One turning vector, and how many ticks it has turned
The counts run from 0 to 312.
[-0.08  0.03  0.90  2.12  0.56  1.66 -2.91 -0.53  0.51  2.53  1.50  0.82
  0.08  0.83 -2.44 -3.15  1.85  2.21  2.49 -3.06 -1.08  0.61 -1.37 -3.17
  3.10 -2.03 -1.34  0.89 -1.32 -2.22  4.32  1.57 -0.87 -0.21 -1.31]	187
[-2.37 -0.15  0.39  1.57  1.50 -0.83 -0.21  4.30 -0.56 -0.91 -0.63  0.14
 -0.16  2.06  2.03 -2.97  0.22  1.99  3.67 -1.06  1.40  0.48  1.59 -1.90
  3.98  0.19 -2.53 -1.10  0.70  0.38  1.45 -3.62 -3.04 -0.60  0.50]	29
[-1.82 -2.36 -0.38 -1.48  3.65  2.01  1.38  1.11  2.83  0.64 -0.35  3.23
 -0.59 -0.15 -0.14 -1.44  2.50 -2.84  1.72  1.82 -1.96  0.36  1.64  0.60
  3.71 -1.07 -1.82  0.26  1.49 -1.60  2.35  0.83  0.43  2.46  0.93]	310
[-0.98 -0.06  0.88  2.04  1.93  1.49 -1.87 -0.10 -0.33  1.97 -0.05  0.65
 -0.84  0.78 -2.42 -3.90  3.02  2.07  1.51 -2.31 -0.05  0.44 -0.39 -1.58
  3.39 -0.52 -1.33  1.05 -1.18 -2.72  5.21 -0.38 -2.22 -0.91 -0.44]	188
[ 2.01 -1.20 -1.40  0.91  0.26  1.81  1.47  3.33 -0.22 -0.60  2.57  1.50
  0.35  0.33  0.48 -0.80  2.52  0.89  5.70  1.30  0.96 -0.95 -1.21 -1.85
  0.16  1.00 -1.47  2.97  0.00  0.93 -0.31  2.94 -1.03  2.76 -1.62]	225
[-0.83 -3.12 -0.21  1.64  0.93  1.65  0.30  3.96  0.13 -1.20  0.19  1.84
  0.44 -0.67 -0.99 -2.47  2.03  0.39  4.92  0.05  3.80  0.15 -2.85 -0.57
  1.00  2.35  0.11 -1.37 -1.56 -0.78  0.01 -3.03 -0.02 -0.72  0.16]	240
[-1.63 -1.93  0.86  1.75  0.81  0.82  2.23  1.55 -3.21 -0.25 -0.55  1.59
  0.53  3.33 -0.96 -3.08  1.71  0.56  3.21 -1.10  1.18  2.47  0.69 -3.52
  2.33  0.95 -0.32  1.17 -0.93 -2.71  1.99 -1.15 -2.00 -1.18 -2.44]	46
[ 0.05 -1.07  2.40  1.13  0.16 -0.93 -2.36  0.05 -0.62  1.71  1.41  0.43
  0.02  2.95 -2.16 -3.43  1.88  0.83  2.54 -1.59  0.13  1.58 -1.78 -1.44
  0.44 -0.12 -1.91  1.39 -1.99  0.71  5.69  0.53 -2.62 -0.57 -1.38]	196
[-1.68 -1.15  0.16  3.60  1.58  1.99 -0.55 -0.28 -1.44  1.04  0.11  2.46
  0.21  0.33 -0.18 -3.79  1.68  1.78  1.70 -1.23 -0.68  0.90 -0.22 -1.94
  2.91 -0.12 -3.33  1.10 -0.79 -3.18  3.18 -1.11 -1.87 -0.82 -0.45]	184
[ 1.16  0.58  2.37 -0.66  0.25  2.94 -0.03 -0.52  1.07  2.10  2.91  3.37
 -0.15  3.74  2.38 -0.70  0.90 -0.69  1.85  0.45  2.81 -0.71  1.29 -0.88
  1.92 -2.96 -0.45  1.94  1.61 -0.29 -0.06  1.32 -0.55  4.29 -0.37]	130
[ 0.33  0.93  2.41 -0.33 -0.38  0.06 -2.16  0.95 -1.83  0.46  3.39  3.07
 -0.62  3.07 -0.41 -1.58  1.39  0.71  1.55 -0.09 -0.63  0.15 -2.38 -2.41
  0.44  1.42 -4.09  0.50  0.42 -0.48  4.37  2.21 -2.42 -1.35 -0.55]	199
[-0.26 -3.34  0.42  0.05  1.53  2.39 -0.44  2.86 -1.01 -1.22  0.73  2.49
  0.69 -0.65 -0.37 -0.41  2.16  1.77  5.88  0.51  3.46 -1.72 -3.49 -0.51
  1.31  1.91 -0.47 -1.34 -0.08 -0.73 -0.22 -2.18 -0.58 -1.48  0.59]	241
[-0.33  0.23  0.15 -0.96 -0.74  4.24  1.12 -1.59 -1.04 -2.17  2.79  4.23
 -2.04  2.20 -0.89 -1.50  2.74 -0.11  1.25  3.44  2.43  1.21  0.58 -0.03
  2.20 -1.96  0.71 -1.98  1.59 -1.13  1.22 -0.03 -1.78  1.80  1.12]	142
[-0.92 -2.28  0.54 -0.76 -1.24  3.88 -1.29 -1.25 -0.98 -1.78  2.36  2.56
 -0.89  1.07  0.51 -0.38  2.27  0.43  2.98  3.29  2.76  1.14  0.82  2.75
  3.45 -1.69  0.53 -1.13 -0.39 -1.55  1.44 -0.55 -1.82  2.29  1.29]	146
[-0.10 -0.12 -0.02  0.60  0.01  2.72 -0.25  2.06 -0.55 -2.52  3.10  3.80
 -0.23 -0.95 -0.09 -1.40  4.26  4.67  2.49  0.74  2.26 -1.12 -1.47  1.00
  1.53 -0.08  0.01 -0.26  0.61 -0.76  1.56 -0.65 -3.27  1.15  0.53]	8
[-1.37 -3.28 -0.37 -0.06  1.79  2.22 -2.39  1.72  4.15  0.88  0.66  1.11
 -0.12  0.90 -1.16 -1.96  2.30 -3.32  2.16 -0.40 -1.98  1.35  1.25 -0.41
  3.33 -2.20 -2.00  0.40 -1.01  0.07  1.09  1.23  1.50  3.34  0.36]	308
[ 0.45 -1.86 -1.23  1.59  0.27  2.53  2.12  3.60  0.17 -2.26  2.34  1.50
 -0.35 -0.04 -1.82 -3.13  4.85 -0.06  3.37 -0.38  1.84  0.27 -1.45 -2.19
  0.31  2.44  0.23  0.38 -1.50  0.41  0.06 -0.47 -0.87  1.18 -0.78]	231
[-1.43 -4.08 -0.16 -0.37  1.65  0.59  0.08  3.62  0.38 -0.04  0.53  2.74
  0.54  2.11  0.98  1.04  3.25 -3.12  1.50  0.91  0.51  0.43 -0.25  1.71
  1.69  2.77 -1.12  1.94 -1.93  0.96  1.96  0.08 -3.11  0.68 -2.55]	72
[-0.53 -1.14  0.87  1.93 -1.00  1.98 -0.64  1.26 -2.73  1.37  1.44  1.46
  0.86  3.07 -1.70 -0.88  1.49  0.46  3.11 -1.66  0.79  1.56 -0.23 -4.28
  2.49  0.23 -0.31  0.64 -2.05 -2.60  1.04  1.65 -0.21 -0.84 -3.99]	49
[ 2.35  1.65  1.62 -2.02  2.75  0.05 -0.84  1.53  3.41  1.72  2.09  2.70
  0.32  0.32 -1.70 -1.87  2.79 -1.21  4.90  0.76  2.45  0.09 -1.70 -1.70
  1.35 -0.15  0.53 -0.14  0.12 -1.67  0.63  0.54  1.41  0.38  1.76]	100
[-1.29 -1.78  0.82  0.77  0.69  0.87 -2.17  5.86  2.40  0.44  0.76  3.01
  0.24  0.92  0.10 -2.13  2.01 -0.34  2.31 -2.78  3.57 -0.76 -2.39 -1.75
  1.72  1.73  0.45 -1.92 -0.39  0.01 -0.21 -2.85 -0.37 -0.30 -0.86]	248
[-1.55 -1.54 -0.41  0.87 -3.72  1.69 -4.49  0.47  1.54 -1.61  2.59  4.01
  0.29  0.64  0.59 -1.85  0.89 -0.31  3.60  2.42  0.85  2.23 -1.26  0.03
  2.69 -1.62 -1.19 -1.39  1.06 -0.76 -0.03  1.31 -0.86  1.56  1.04]	152
[-1.22 -2.14  1.29 -2.82 -0.70  1.03 -2.29  1.31  0.21  0.46  1.94  2.29
  0.44  1.64  1.52  2.14  1.51 -4.01  3.19  3.84 -0.30  0.97  0.90  1.25
  4.02  0.15 -1.95 -0.50 -0.16 -1.18  0.68  2.23  0.58  2.42  0.24]	298
[-2.08 -3.95 -1.06  0.64 -0.21  2.14 -1.52  1.88  2.77 -0.70  0.07  2.95
  0.92  1.30  0.49 -1.62  1.64 -5.67  1.34  1.00 -1.48  1.87  0.83 -0.11
  3.16 -0.15 -2.57  0.43 -1.60 -0.51  0.21  0.40  0.59  3.00  0.20]	304
[ 0.04 -0.31  1.28 -1.77  2.17 -0.31 -0.99  2.63  0.61  1.47  2.26  2.15
  1.32  3.77  1.30 -0.08 -0.57 -1.15  3.69 -3.91  1.71  0.97  0.37 -4.14
  1.76 -2.38 -0.12 -0.57 -0.32  1.10 -1.14 -1.25 -0.98  1.33 -1.13]	260
[-0.52  0.03 -0.49  2.12  1.17  0.81 -0.44  0.05 -0.23  1.87  0.83  3.08
 -0.02  1.14 -1.30 -3.67 -0.49  1.90  3.76 -0.19 -2.04  1.33 -0.92 -3.70
  2.90 -1.80 -4.07  0.10  0.67 -2.67  3.08  1.93 -0.61  0.16  0.66]	182
[-1.75  0.02  0.95 -0.56  0.06 -1.20 -2.69  3.08  1.65 -1.45  1.84  1.84
  1.29  1.17  0.87 -2.41  0.69 -0.08  3.40  0.87 -2.71  1.53  0.40 -1.33
  3.81 -2.79 -2.30 -1.04  0.98  0.02  1.28  0.85 -1.02  3.39  1.64]	165
[-1.96 -0.15 -0.37  2.55  2.04  0.64  0.19  2.81 -0.04 -0.28  0.80  1.30
  0.27  0.55 -0.37 -3.75  1.09  0.47  0.76 -1.28 -1.97  1.29  0.67 -0.50
  5.11 -1.04 -3.14 -0.51 -2.25 -2.75  2.62 -1.09 -1.01  2.39  0.72]	175
[-1.65  0.09  1.09  0.34  2.84  1.45 -0.42  2.18 -1.48  0.65  0.43 -0.11
  1.11  1.59  2.44  0.64  1.63  2.55  3.70 -1.80  0.18 -1.00  2.79 -3.13
  4.76  0.04 -2.45  0.66  1.71 -0.52  1.55 -1.61 -2.40 -0.25 -0.72]	34
[-2.35 -1.39  0.15  0.57  2.65  1.54 -1.56  1.97 -0.12 -0.74  0.70  0.13
  0.89 -0.15  0.18 -1.70  2.95  0.40  1.71 -1.98 -2.89  1.20  1.99 -0.78
  5.82 -1.80 -2.81 -0.39 -1.52 -1.05  1.84 -2.19 -1.50  2.01  1.16]	171
[-2.05 -0.99  0.28  1.99  3.49  1.53  0.54  0.05 -1.30  0.87 -1.09  0.70
  0.26  0.23 -0.88 -2.84  0.79  1.37  2.77 -1.05 -1.64  1.18  0.94 -0.78
  4.48 -1.87 -3.24  0.23 -0.95 -2.03  4.49 -1.93 -1.84  0.70  0.90]	180
[-0.69  0.88  0.05  1.79  0.42 -0.64 -2.12  4.22 -0.34  0.41  1.52  1.23
  0.62  2.13  2.63 -0.99 -0.86  1.41  4.11 -0.91  0.43  0.03  0.61 -4.49
  3.93  0.14 -3.67 -0.47  1.94 -1.15 -0.48 -0.07 -1.55  0.25 -0.35]	31
[ 1.82 -1.42 -2.01 -0.34  2.53  1.27 -0.09  0.61  4.25  1.79  0.77  2.26
  0.23 -0.15 -2.51 -2.37  2.58 -2.56  6.02  0.02  1.57  1.39 -0.40 -2.47
  0.77 -1.10 -0.38  1.04 -0.40  0.31  0.42  0.57  0.80 -0.02  1.03]	92
[ 0.02 -0.16 -1.32  1.83 -2.66  1.90 -1.34  2.52  1.62 -1.67  3.89  3.34
 -1.36 -0.09 -1.78 -4.26  3.46  2.75  2.13 -0.69  0.79  0.18 -1.95 -1.42
  0.14 -1.46  0.55  0.06 -0.10  0.69  1.19  0.96 -1.97  2.15  0.03]	6
[-0.55 -1.92  3.38  0.25  1.54  2.72  0.37  0.23  0.95  1.26  0.02  3.77
  0.87  3.77  3.42 -1.46 -0.05 -2.54  1.09  0.07  3.54 -1.16  0.70  0.15
  2.01  0.17 -2.46  0.45  1.06 -0.76  0.27 -2.73 -0.30  1.31  1.40]	120
[ 0.13  1.64  1.53 -0.22  1.71  0.43 -0.90  0.01 -1.06  2.40  2.09  3.46
 -1.66  1.35 -1.48 -2.62  1.46  2.48  2.58  0.30 -0.75 -0.43 -1.26 -2.05
  2.33  0.08 -2.06  0.21  1.24 -3.01  4.71  2.21 -1.73 -1.45 -0.78]	190
[ 0.47  1.00  0.39 -1.31  1.57  1.03  1.02  3.29  0.01  2.08  2.81  3.90
  0.64  4.00  1.65 -0.04 -0.54 -1.16  2.56 -2.07  1.99  0.59  0.97 -4.08
  2.30 -0.74  0.00 -1.29 -0.73 -1.82 -1.73 -0.56 -1.16  1.98 -1.73]	264
[ 0.46 -0.27  3.77 -0.64  1.49  1.98 -0.15  1.67  1.11  0.30  0.95  3.60
  0.90  1.79  0.77 -2.32  2.63 -2.87  0.91 -0.64  2.99 -0.12 -0.75 -0.76
  1.27  2.18 -1.70 -1.32 -0.36 -1.25  0.71 -4.19  0.20 -0.71  2.11]	111
[-1.81 -1.74  1.94 -1.40  3.03 -0.88 -0.22  4.36  1.49  0.75 -0.53  1.75
  0.31  2.60  1.09 -2.39  1.18  0.04  3.33 -2.44  3.66 -0.58 -0.47 -0.27
  2.12 -0.18  0.93 -1.43 -0.04  0.89  0.97 -3.92 -1.65  0.30 -1.10]	253
[-1.72 -0.41  0.19  0.35  0.69  0.84 -2.13  3.04 -0.67 -2.48  1.86 -0.49
 -0.46  0.96 -0.66 -2.23  2.68  1.56  3.02 -1.78  1.81  0.70 -0.40 -1.42
  3.89  0.04 -1.08 -3.63 -0.56  2.22  1.33 -3.96 -3.35 -0.42  1.89]	20
[-1.41 -1.11  0.00 -0.43 -2.43  2.02 -2.38 -0.31  0.40 -2.21  1.62  4.28
 -0.05  0.58  0.81 -1.26  1.15  0.31  3.63  4.74  1.01  1.49 -0.58  0.59
  2.86 -1.31 -1.26 -1.59  2.38 -0.55  1.47  0.70 -1.71  0.64  1.85]	151
